Rotation paths and how fast each direction turns (degrees a step):
Each turn is a multiple of 5 degrees from 10 to 175, or 0.

[ 27.2 -19.0  13.0  -6.6  14.1 -24.3  49.9  31.0   9.8   6.1 -30.6 -21.0]
[  7.3   5.5 -26.5 -17.6  13.3 -15.4  29.2  26.4  19.0 -18.6 -48.8 -28.5]
[  5.3  17.0 -21.6 -41.3   3.0 -39.8  33.0  12.1  14.9  12.8  -8.5 -35.6]
[ 35.3 -10.1   3.3 -39.3  -5.3  -9.1  48.9  25.8  19.5  13.0 -12.8 -14.1]
[ 12.4   3.5 -33.4 -34.9   5.7  13.8  27.7  28.1  33.3   1.2 -39.6  -7.8]
[ -7.2  16.9 -33.0 -40.6  11.5 -17.7  24.7  15.8  30.4  37.9  -8.6 -12.4]
[ 18.0 -14.4   4.2 -23.7  12.0  -5.3  44.7  28.1  25.6  46.2  -9.2   1.7]
[  1.6  -8.7 -21.6  -4.4  26.3   8.7  29.3  34.7  31.3  18.8 -48.0   1.2]
[-19.6  10.8 -26.9  -9.3  32.3 -35.0  22.8  19.5  22.4  34.4 -24.9 -18.7]
[ 13.4 -15.1  13.3  -4.3  22.0 -36.1  46.8  27.1  11.2  32.2 -16.0 -17.6]
[ 14.3 -11.6  -8.1  -1.3  20.9 -11.3  37.0  32.7  17.1  -9.3 -52.8 -19.9]
[ -6.0  17.1 -29.2 -23.7  16.6 -39.3  25.5  16.3  15.0  -0.3 -30.4 -37.4]
[ 25.6  -2.1   4.8 -34.7  -0.3 -35.5  47.2  19.4  11.0  15.2  -5.5 -28.8]
[ 29.4  -6.1 -12.1 -31.8  -0.7   6.1  39.9  30.3  23.6  -9.1 -38.4 -14.4]
[ -1.7  20.2 -42.1 -44.0   5.8  -9.9  21.7  17.2  30.8  10.7 -24.0 -19.7]
[ 14.4   1.7  -7.6 -42.2   3.5 -15.8  40.3  19.6  25.4  44.5   3.4  -8.4]
Directions:
[  7.9  -4.7  17.8  -4.7  -4.3 -13.6   9.7  -3.0  -5.5  17.4  21.0  -1.1] : 115
[  7.8   6.1  -8.9 -24.3 -15.3  17.2  -0.9  -2.4   8.3   1.8   9.6   6.2] : 35
[ -6.6   2.3  -2.1  14.7 -25.6   5.3   9.8  -4.9   4.4  12.1  -8.5 -13.9] : 0

[ 29.6  40.0  -9.3  -9.7  -4.5  13.0  27.1 -32.7   2.9 -24.4   7.3  17.4]
[ -6.0   2.3  18.4 -12.5 -46.3  -2.5 -21.7 -43.0  -8.6 -19.8   5.0   8.6]
[ 39.9   7.7  -8.4  -5.5 -29.3  21.2  -7.0 -28.5   5.1  37.4 -15.8  -6.7]
[ -2.7  38.4  -4.6 -15.2  -2.7   2.8  -0.5 -36.3  43.2   5.8  23.4   1.5]
[  0.4   7.7 -12.0   3.2 -44.5  45.4  -4.4 -14.9   0.1 -26.0  19.9  -1.8]
[ 11.1 -16.6 -11.2  -6.8 -49.9  -9.9   7.9 -19.7  13.1  32.6  20.3  15.4]
[  2.7   9.6   5.9  22.7 -19.1  15.9  -8.8 -10.7  58.9  14.3  -2.6 -18.8]
[-23.1  22.2 -30.1 -10.6 -30.5  23.0  38.1   2.8  18.0  -3.5  12.1 -12.7]
[-13.3  -5.8 -10.7   3.3 -54.8 -10.6 -26.1  22.6  13.6   1.0  27.1   4.5]
[ 27.9   0.8  -9.3  36.1 -28.1   0.1  25.7  23.2  31.4  18.5  -6.1   2.5]
[-41.8  24.2   8.4   8.0 -22.7 -22.1  26.4   6.0  34.8  -6.6  -6.5 -11.4]
[-13.8  19.3 -16.1   7.6 -43.0  12.4  -9.0  43.3 -15.1   0.3 -14.7 -16.3]
[ 13.8  25.1 -11.9  10.3 -17.6 -40.7   7.4  33.0   8.7  22.3  10.3  26.3]
[ -6.1  31.2  27.0  45.6 -11.9  -8.4   6.1  14.8  17.2 -23.3 -19.2   6.2]
[-25.5  27.7  -1.0   0.1 -29.6 -10.2  29.0   8.1 -34.3  10.8 -31.4   4.1]
[ -5.5  37.9   7.1   7.0 -11.5 -22.1 -44.7  20.4  -8.4  26.6  -9.5  13.0]
Directions:
[ 8.9 12.5  4.4 11.5 20.7 -0.5  9.5 -3.6 24.0 -2.3  0.5  1.0] : 110
[  1.2   2.7  -0.3   0.9  -1.8 -20.7   6.0  26.1   0.0 -11.0 -13.3  -7.1] : 20

[-25.8  13.2  10.9  26.8  19.7 -20.2  13.3 -13.5 -18.4  41.9  17.5  -6.8]
[-20.9  27.5 -25.4 -33.7  13.2  -4.6  -0.4  12.7 -35.6  14.4 -18.2   2.8]
[-15.5  19.8 -32.2   2.6   7.3  -9.0 -21.4  36.2  19.6  -1.1  36.3  -7.2]
[  2.6   1.3  -9.1   9.0  49.0 -13.6 -22.3 -20.1  11.0  25.5   8.1  28.3]
[ 12.8  18.0 -31.9 -19.2  17.3  21.3 -11.3 -21.0   1.3  24.0 -16.3 -37.1]
[-19.4  33.4 -17.9  42.6  -9.5  21.0   6.2   0.6   3.2  26.2  17.6  -5.6]
[-34.7  22.9  -1.3  12.3  45.1 -20.1  12.1  -5.9 -21.3  -0.3 -17.3   3.0]
[-21.6  14.1 -24.4 -35.3  -0.1 -25.6 -12.5   5.8 -12.3  19.9  21.2 -29.7]
[  4.8  23.0 -35.9  11.0   3.9  -8.0 -26.5  18.5   1.2  20.7  12.5  38.7]
[ 15.4   8.5 -15.7  10.7  60.0  -1.4 -14.0   4.9  15.9   3.0  -9.9 -20.1]
[ -8.2   6.9  -6.1  -1.2   9.1  21.9  -0.2 -23.4   1.4  54.1  23.5 -23.2]
[-29.1  42.0 -28.2   9.0   5.5  25.6   6.7  -5.4 -14.7   5.3 -19.7  18.1]
[-36.9  22.5 -15.6  13.3  23.1 -29.3  -2.4   3.3   6.8 -16.0  13.9 -32.4]
[ -7.6   6.4 -13.3  -9.4   8.3 -39.3 -18.1 -15.7 -18.9  41.5  17.6  15.1]
[ 22.5  26.7 -43.4 -10.8  16.9   4.3 -21.0  25.6  -8.7  10.1 -20.4  -2.9]
[  0.0  10.2  -6.1  31.7  32.6  13.0  -4.1  19.9  22.7  23.6  32.2 -18.8]
Directions:
[ -6.3  21.7  17.5  -1.9   1.1  -0.7 -21.6   3.3   6.4   9.5  -7.7  -3.6] : 0
[  1.6  13.8 -15.0  12.0 -15.7  12.7  -2.6  17.5   5.3 -11.4  -1.3   8.2] : 115
[ 5.6 -6.7 -1.0 -5.9 12.2 26.6 -6.0 -8.0 19.7  1.6  4.8  4.6] : 60
[ -4.1  -4.8   5.2   9.9 -16.0  -2.2  -1.5  -0.2   7.7  15.4  27.9  -2.6] : 140

[  8.5 -28.6   0.2  11.1 -12.3  27.6  40.4 -13.5  32.8   9.6  -4.6   1.3]
[ -2.1 -27.5 -14.4  -6.2  -7.3   4.2   9.6  48.7 -11.2  30.9 -11.8 -16.0]
[ 27.6  19.5  -5.5 -22.3  11.1  27.5  21.6   3.4  16.0   0.8 -36.1 -20.5]
[-21.0 -22.7 -23.5 -35.4 -11.0  -3.4 -27.1   4.0  22.0   5.2 -26.2 -11.6]
[ 22.9  -1.8 -22.7 -16.3   5.7  13.0  -5.3  14.5   9.5 -44.2  16.2 -31.9]
[ -5.2 -10.8 -12.9 -47.8 -19.4   2.2   0.0 -28.6 -34.0  -8.1   4.3  -6.7]
[ 53.4 -17.4  -4.3  -4.7 -16.0 -30.4 -13.0  -5.7   1.2 -19.3   1.1   7.8]
[ 16.1  -0.8  11.7 -37.0  22.5  -0.4 -20.3  -6.3 -13.2  23.4  37.3  10.1]
[ 22.9  -9.4 -12.5   0.1 -15.3   7.7  17.7 -26.5  32.2   4.7  26.2  35.4]
[  4.9 -33.5 -12.0   5.7   3.7  16.2  -3.0  32.5 -22.1  23.3  20.3  29.7]
[ 30.2  25.7 -26.3   2.1  15.8  20.0  33.4  -0.4  -1.8  20.6 -13.9  18.3]
[-13.1 -27.4 -23.7  -1.4  18.7   8.5 -22.4  -2.2   9.3  25.1 -37.6  20.6]
[  7.5   5.8 -46.3  13.4  35.9   4.6   2.4  13.4  18.8 -11.3   6.8 -24.3]
[-25.5 -24.8 -22.2 -13.6  12.9  21.9  11.1 -34.6 -22.6  -4.2 -12.3 -20.2]
[ 24.9 -24.4 -27.0  14.6  -7.9 -39.0   7.4  -6.0  -4.2  -8.7 -13.5 -29.5]
[ 16.4 -16.3  23.7 -26.2  33.1  -3.5  -7.7 -14.9 -16.6  15.4   6.1 -35.8]
Directions:
[10.0 -6.4 20.0  3.9 -5.7 -3.0 10.4  0.2  4.0 18.6 18.1 10.5] : 40
[  5.1   8.0 -11.8   3.7   5.6   1.7 -11.0  -4.8  -9.6  -3.8   9.4  29.8] : 25
[  7.2  15.4   3.2  -3.9  19.5   7.4   2.0  14.4 -11.7   0.0  15.2 -13.2] : 135
[ 19.2  14.2  -8.8  12.7  -4.6  -6.4  14.0  -1.7  16.7 -12.0   1.1  -2.6] : 175

[-11.0 -14.1  21.0  -6.3   0.4   8.1  19.6  27.0 -18.3 -25.0  27.0 -17.3]
[-27.9 -13.2  -6.8   3.8 -11.7 -16.4  13.0   1.4  10.2  26.1  29.8 -27.8]
[  6.5 -10.7  -4.5  25.9  14.6 -31.8 -30.0   9.5 -19.0  13.2   7.6 -18.4]
[  1.1  -7.7   7.7  -9.0  18.4 -38.4  10.3  19.6   4.9  13.9 -35.6   4.2]
[ 21.7  18.8   2.8   5.2  11.5   8.3  22.7  13.2   0.7  -6.5 -27.1 -38.0]
[ 22.4 -14.1 -14.6 -32.1 -19.9  16.1  16.6  12.1 -18.8  19.9  -0.6 -15.0]
[  5.0 -25.6  17.2   2.3  -6.3   9.1   6.2  38.8  -8.1 -15.8  30.8  -6.6]
[-32.2  -4.9  12.6   6.8   0.2  -9.4  10.3  14.6  11.4  36.4  24.1 -14.1]
[ -7.4  -0.9 -20.1  31.1  25.4 -17.3 -16.8  11.3 -24.1  16.0  -0.4 -19.8]
[ -4.9 -11.1   4.9 -21.4  18.5 -35.8   9.8   6.4 -20.3   4.6 -32.5  -2.8]
[ 18.0   1.8   1.2   0.1   4.7  -6.5  29.8   8.8  11.4 -23.5 -18.4 -40.2]
[ 31.8  -7.6  -2.3 -25.3 -24.9   5.1   8.6   4.4  -2.8  26.5  10.0 -27.0]
[ 17.4 -22.9   5.1  10.3  -5.7   4.0  -5.1  48.8  -2.5   0.4  22.8   5.1]
[-32.7   5.5  26.6   5.7   6.8  -0.2   9.7  28.3   1.9  32.8   6.5  -3.8]
[-20.8  -1.5 -28.1  26.4  22.7   2.9   1.9   9.1 -23.6  13.0  -8.8 -25.8]
[ -4.7 -22.6   3.0 -27.3  16.6 -25.9   6.9  -6.1 -35.4  -1.8 -15.6 -14.8]
Directions:
[ 9.0 12.9  0.2  6.3 21.3 -6.7 -4.1  8.4  8.7 16.5  9.5 14.0] : 70
[ -7.4   0.7  -6.8 -19.1   7.8   0.6 -17.1  17.6   8.8  -1.8  -0.9 -17.1] : 0
[ -9.3 -10.9 -18.8 -10.9  -7.3  -5.3  13.4   0.1  13.3  14.3  -6.0  12.2] : 175
[ 10.1   9.5  -5.7 -14.2  -9.7  -3.8  11.7   2.6  -0.6  -9.8  27.0  -0.3] : 65
